Each row has a name. Each question is about the rows just above it.

[ 35.7  30.8  -1.8   8.8 -82.4  40.3 -27.7  17.4  14.6 -21.7] = T
[-16.3   0.4 -20.2  -6.1 -70.4  47.9  -3.6   8.5  17.4  -5.1] = E
[ 31.6  58.9 -51.9 -77.2 -28.2  14.9 -24.3   4.4 -41.8 -16.9] = N
[-14.3   0.2 -51.9 -51.9 -25.1  22.1 -32.0   4.3  26.9  26.8] = J
[ 32.9  30.7  -7.6  11.6 -82.9  34.6 -35.1  17.9  12.6 -11.5] = H
[ 28.6  58.1 -49.5 -79.7 -29.0  10.9 -30.6   7.0 -42.4 -24.4] = M
[ 23.4 -22.8 -38.8  -5.7 -42.0  -7.8 -29.0 -35.1  18.6  -9.4] = K
[ 37.0  44.6 -40.8 -80.4 -30.5  30.4 -13.4   1.4  -5.8   6.0] = W
[ 26.5 -25.1 -47.6  -4.4 -42.2  -8.8 -29.6 -34.7  13.7 -11.5] = B
[ 26.5 -21.8 -42.8  -7.6 -40.9  -4.2 -35.0 -35.6  11.5  -1.0] = U
Shuffled J with one entry gone: [ 22.1   4.3 -25.1  26.9 -51.9 -32.0   0.2 -14.3 -51.9], missing -> [26.8]
Does one of the named rows hold [-1.0 11.5] side by side, in this order? -> no
Is [-13.4   1.4] printed in one of the named rows, side by side and in this order? -> yes

[ 16.5  53.6 -10.9 -25.4 -59.4 -76.0]  Q
[-23.4 -24.4 -71.0 -70.9  10.3  41.5]  G
[ 16.5 -10.9  27.3  27.2 -59.4  27.2]  Y
[ 51.0 -10.8   3.9  55.3 -32.3 -85.6]  L
[  2.4  35.2 -20.6  -2.1 -19.7   6.2]  P
[ 37.9  48.3 -30.2  17.5 -19.3 -37.3]  F
[37.1 40.9 -7.8 10.7 44.6 10.7]  Z
[ 11.9  43.2 -17.5  -6.1 -62.5 -60.3]  X
Which entry of G is missing from [-24.4 -71.0  10.3 -23.4  41.5]? -> [-70.9]
How many times does Y hold [27.3]? -> 1
Among the named rows, does one hold [ 2.4 35.2] next to each other, in this order? -> yes
L without one entry, shuffled: [ 55.3 -85.6   3.9  51.0 -10.8]. Gone: -> [-32.3]

[  7.7 -37.7   8.6   3.2  13.7   8.7  11.2  25.0] -> sebuv
[-12.9 -22.5   4.0 -29.6 -14.5  14.6 -12.6 -46.7] -> Bul
[  3.7 -31.9   9.7  10.8  11.3  10.5   1.7  10.3] -> resuv
[ -0.6 -21.3   8.1  16.9   7.1  -2.2  -7.4  -2.1] -> lin
[-10.0  37.2   6.4 -16.5  -7.3  13.0 -12.3 -30.1] -> sifo
[-13.3  65.8   3.3 -32.1 -16.1  15.0 -12.4 -51.1] -> Pefef
[  6.3 -31.1   7.5   2.0  11.5   7.6   9.3  21.1] -> lavup
[-12.9  61.1   4.0 -29.6 -14.5  14.6 -12.6 -46.7] -> niti
[  6.3 -17.0   7.5   2.0  11.5   7.6   9.3  21.1] -> Pizu
[  3.7 -31.9   9.7  10.8  11.3  10.5 -12.8  10.3] -> Sivun
[  6.6 -30.1   7.1  -0.3  11.5   6.9  10.7  23.9] -> fibud
[ -7.3  18.1 -12.0  19.1  -8.9 -24.6 -17.6   5.2] -> boki
Which entry of niti is missing from [ 61.1 -46.7 -12.9   4.0 -29.6  14.6 -14.5]? -> [-12.6]
Sivun without one entry, shuffled: [-12.8  11.3 -31.9  10.8  10.5  10.3   9.7]. Gone: -> [3.7]
Is [11.3 10.8] printed in one of the named rows, side by side and in this order? -> no
Which entry of lin is missing from [ -2.2  16.9  -0.6 -21.3   8.1   7.1  -7.4]? -> [-2.1]
Does one of the named rows hold [-16.5   6.4] side by side, in this order? -> no
Which entry of niti is missing from [-46.7 -12.9 -29.6 -14.5   4.0  61.1  14.6]? -> [-12.6]

[ 37.1  45.1 -18.4 -31.0 -63.2  12.2  37.0  32.9] -> V
[-41.4  39.3  19.8 -40.0 -31.1  32.1  10.7 -58.2] -> S
[ 14.9 -20.0  77.7  33.2 -33.3  -4.1  -1.5  22.7] -> C
[-76.1 -76.0 -26.9 -34.6  31.8   1.5  43.4  -5.9] -> D
Shuffled D with one entry gone: [-26.9  43.4 -76.1   1.5 -34.6  31.8  -5.9], missing -> [-76.0]
Shuffled V with one entry gone: [ 37.1 -31.0  45.1 -18.4  32.9  12.2 -63.2], missing -> [37.0]

[18.6 16.4 15.2 15.2 15.2] = Kor
[25.7 15.3 63.1 63.1  9.0] = biv
[-42.4   0.8   6.3 -25.3   6.1] = Gor
[ 48.4  -2.0 -15.0  22.1  -5.7] = der
[-24.6  -4.5 -15.8 -43.1   4.6] = Rubag
[ 23.1 -14.1 -19.0 -45.6  -8.4] = Roz
[  3.2 -17.2   8.5 -48.4 -15.0] = pizag
[-49.3   5.0  10.8  -9.7   7.6] = lis
[ 46.9 -11.9 -28.9 -28.8  -7.0] = zuvip
[-22.9  -3.8 -18.2 -43.4   5.9] = Ved
[-24.5 -12.4  10.2 -48.0  -9.2] = Vul
[-41.8  15.5  12.5  36.2  12.9] = labu
Is [ -8.4 -45.6 -19.0 -14.1  23.1] printed in one of the named rows, side by side and in this order? -> no
Count of [15.3] in biv: -> 1
Shuffled Rubag with one entry gone: [  4.6 -43.1 -15.8  -4.5], missing -> [-24.6]
Count of [15.2] in Kor: -> 3

[ -1.4 -31.0  25.0 -30.0  11.9]  muzig
[-1.4  9.3  9.3  7.1  5.0]  noreb
[-1.8  9.3 14.0  7.1 11.9]  vaven
[-1.5 14.4 -4.7  7.1 11.9]  keko
[-1.4 39.8 14.0  9.3 39.4]  Zal
[-1.4 14.1 12.5  7.1 12.6]  popu
[-1.4  9.3  1.3  7.1 11.9]  Gupo
[-11.6 -65.8  42.8 -70.5  13.6]  meb
[-1.4 -4.9  9.0  7.1 11.9]  neri
Among the named rows, does one hold [ 7.1 -4.7] next to each other, in this order? -> no
popu without one entry, shuffled: [12.5  7.1 14.1 12.6]. Gone: -> [-1.4]
Is [-1.4 14.4] printed in one of the named rows, side by side and in this order? -> no
Does one of the named rows hold [ 25.0 -31.0] side by side, in this order? -> no
popu without one entry, shuffled: [14.1 12.5 -1.4  7.1]. Gone: -> [12.6]
Is [-1.8  9.3 14.1  7.1] printed in one of the named rows, side by side and in this order? -> no

[  4.8  -8.8 -18.0  15.9  -0.6   3.9  17.7   2.1 -19.7 -20.0   0.0 -11.6
 -13.7  -9.4   4.2 -12.5  13.2   0.0  -7.5 -15.6   6.3   2.5   3.5  -5.1
   3.1] -> siv
[  4.8  -9.4  -9.3  -5.1  -0.6   3.9  17.7   2.1 -19.7 -20.0   0.0  -7.5
 -13.7 -19.7  -9.3  -9.3  -5.0   0.0  -7.5  -5.1   6.3   2.5 -12.5  -5.1
  -5.1] -> zodo
[  4.8  -9.3 -18.0  15.9  -0.6   3.9  17.7   2.1 -19.7 -20.0   0.0 -11.6
 -13.7 -24.9   4.2 -12.5  13.2   0.0  -7.5  15.3  15.3 -15.5 -25.3   5.0
  18.4] -> Tola
Tola without one entry, shuffled: [ -7.5 -15.5  18.4 -13.7   5.0  -9.3  13.2   0.0  17.7 -11.6   3.9   0.0
 -20.0  15.3  15.3  -0.6 -18.0   2.1   4.2   4.8  15.9 -24.9 -12.5 -25.3]. Gone: -> [-19.7]
Does one of the named rows hold [15.9 -0.6  3.9 17.7] side by side, in this order? -> yes
How many times does zodo hold [-9.3]? -> 3
Is [-12.5  13.2   0.0] printed in one of the named rows, side by side and in this order? -> yes
Is [ 3.9 -0.6 -5.1] printed in one of the named rows, side by side and in this order? -> no
Count of [-5.1] in zodo: -> 4
How many times does zodo hold [-5.0]? -> 1

[-55.0 -55.0  69.7 -55.0 -29.4] = keta
[-35.9  77.1  20.7  20.6   9.9] = mos
[ 36.6  26.5 -35.0 -10.2  10.5] = kug
[-3.7 69.8 24.8  3.7 13.2] = Mepo
[-2.8 70.5 24.4  3.7 13.7] = bira
[-33.2  21.8  38.1  22.3   0.7] = Kes
[-37.3 -70.9  69.7   4.3 -29.4] = ditup
Which entry of mos is missing from [-35.9  20.7  77.1   9.9]? -> [20.6]
Among the named rows, does one hold [70.5 24.4  3.8] next to each other, in this order? -> no
Times [-55.1] occurs in keta: -> 0
Is [77.1 20.8] printed in one of the named rows, side by side and in this order? -> no
Which entry of ditup is missing from [-70.9 -29.4   4.3  69.7]? -> [-37.3]

[40.8 -6.7 40.8 -6.7] = munit
[ 28.0  38.6 -67.4 -10.3] = ruzoz
[-10.4 -10.3 -10.3  40.7] = seki
Does one of the named rows hold [28.0 38.6] side by side, in this order? -> yes
Times [40.7] occurs in seki: -> 1
Count of [40.8] in munit: -> 2
seki without one entry, shuffled: [ 40.7 -10.3 -10.3]. Gone: -> [-10.4]

[ 4.6 -5.6  4.8  4.7] -> sebel
[1.6 7.4 1.6 2.0] -> Vop
[ 44.8 -33.1  44.9  44.7] -> Zul
[ 35.5 -24.6  35.7  35.2] -> daf
[-19.0   7.2 -19.7 -19.4] -> gep
[ 67.4 -59.6  68.5  67.7] -> pite
[ 61.3 -46.4  60.6  61.2] -> bipu
[-16.1   9.2 -16.7 -16.3] -> votud
Times [-59.6] occurs in pite: -> 1
Times [61.1] occurs in bipu: -> 0

[ -1.4 -31.2  26.1   8.5   8.5 -11.4  12.6   8.5  30.8  30.8] : Mefe
[ -1.0  26.0 -16.4  -7.3 -33.2  16.9  -8.8  41.2 -26.7  -7.0] : Mevu
[ -1.3  23.9 -13.2  -6.9 -29.2  18.4  -8.1  39.3 -25.7  -7.9] : fotup
[ -1.4 -30.0  24.7   7.9  55.0 -12.5  12.7 -44.3  31.5   2.6] : pab
[ -1.0  26.5 -16.8  -7.9 -33.1  16.1  -9.1  41.3 -26.6  -7.0] : nuseb
[ -2.0 -30.1  25.5   7.7  53.7 -15.0   9.5 -44.2  31.7  -0.1] : suviv
[ -1.4 -31.1  25.9   8.6  54.4 -11.4  12.7 -44.6  30.9   2.2] : Gib
[ -1.4 -31.2  25.1   8.5  54.3 -11.4  12.6 -44.6  30.8   2.1] : pepu
[31.6 31.7 31.6 10.2 65.7 -9.0 12.7 10.2 34.1 31.6] : gonir
[ -0.9  26.4 -16.9  -7.7 -33.7  16.5  -8.9  41.3   8.4  -6.8] : pata
[ -2.6 -32.9  33.1   8.1  65.0  -8.5  -2.7 -46.9  33.6  -0.9] : noge
Times [30.8] occurs in pepu: -> 1
Is [-13.2  23.9] printed in one of the named rows, side by side and in this order? -> no
Count of [8.5] in Mefe: -> 3
Among the named rows, does one hold [-33.7  16.5  -9.0  41.3] next to each other, in this order? -> no
Which entry of fotup is missing from [ -6.9  18.4  23.9 -13.2  -7.9 -25.7  -8.1 -29.2  39.3]? -> [-1.3]
Times [31.6] occurs in gonir: -> 3
Shuffled noge with one entry gone: [ -2.7   8.1  65.0 -32.9  33.1  -0.9  -8.5 -46.9  33.6], missing -> [-2.6]

[-10.7  13.4  30.0 -11.7  -9.9  -3.5  40.9  -0.4  13.3  -0.3  12.1 -40.4] : pater
[ 13.0  -1.4   2.2 -65.3  22.0   1.3  -2.3  25.8  -7.3 -20.7 -17.5  -0.3] : dasen
[ 13.0  -1.4   2.2 -65.3  22.0   1.3  -2.3 -65.3  -7.3 -20.7  -0.3  -0.3] : rezo
Count of [-0.4] in rezo: -> 0
Count of [-65.2] in rezo: -> 0
Does one of the named rows hold [-1.4 13.0] side by side, in this order? -> no
Which entry of pater is missing from [ -0.4  -3.5 -10.7  40.9  12.1  13.4 -11.7  -9.9 -40.4  30.0  -0.3]? -> [13.3]

[-27.3 -19.0 -11.1  -3.9 -59.9  16.5  50.8 -19.1   6.7  67.3  38.8  25.2] -> vem
[ 29.7 -19.0  31.4 -45.0  23.6   6.2 -56.4  -8.9 -36.8   7.2  -5.4  29.9] -> vemo
[-13.0 -15.3 -11.1   9.8 -43.2  26.8  15.0  -3.8 -22.3  67.3  -5.4  20.5] -> Niso
[ 15.4 -11.6  17.2 -31.3 -26.5  -4.2  -2.8  -3.8   6.7 -53.0  53.5  15.8] -> matuz
[ 43.9 -15.3  45.6 -45.0   6.9   6.2 -38.6   1.3 -22.3 -53.0  38.8  25.2] -> dazat
[ 24.0  -4.1  17.2 -31.3  -4.0 -14.5  -2.8 -19.1  21.3 -22.9  24.0  11.1] -> Vosu
[-27.3  -4.1 -25.3   9.8 -26.5   6.2  50.8 -14.0  35.8   7.2  24.0   1.7] -> vamun
[  1.2  -4.1   3.0 -53.1 -26.5  -4.2  15.0  -3.8  21.3 -53.0  53.5   6.4] -> silak
[-19.0 -11.6 -11.1   9.8 -26.5  26.8  15.0  -8.9  -7.8  67.3  -5.4  15.8] -> deza
[  1.2  -4.1  31.4 -45.0  23.6 -24.8  -2.8 -24.1  35.8 -83.0  53.5   1.3] -> teza
Vosu without one entry, shuffled: [-22.9  -2.8  24.0  -4.0  11.1 -31.3 -19.1 -14.5  17.2  24.0  21.3]. Gone: -> [-4.1]
Count of [-19.1] in Vosu: -> 1
Shuffled silak with one entry gone: [-53.1  -4.1  15.0  -4.2   1.2   3.0  53.5  -3.8  21.3 -26.5   6.4], missing -> [-53.0]
teza without one entry, shuffled: [-24.1  31.4  -4.1 -24.8 -45.0 -83.0   1.3  53.5  35.8  -2.8  23.6]. Gone: -> [1.2]
Is [-53.0  53.5   6.4] printed in one of the named rows, side by side and in this order? -> yes
Is [  1.3 -22.3 -53.0  38.8] printed in one of the named rows, side by side and in this order? -> yes

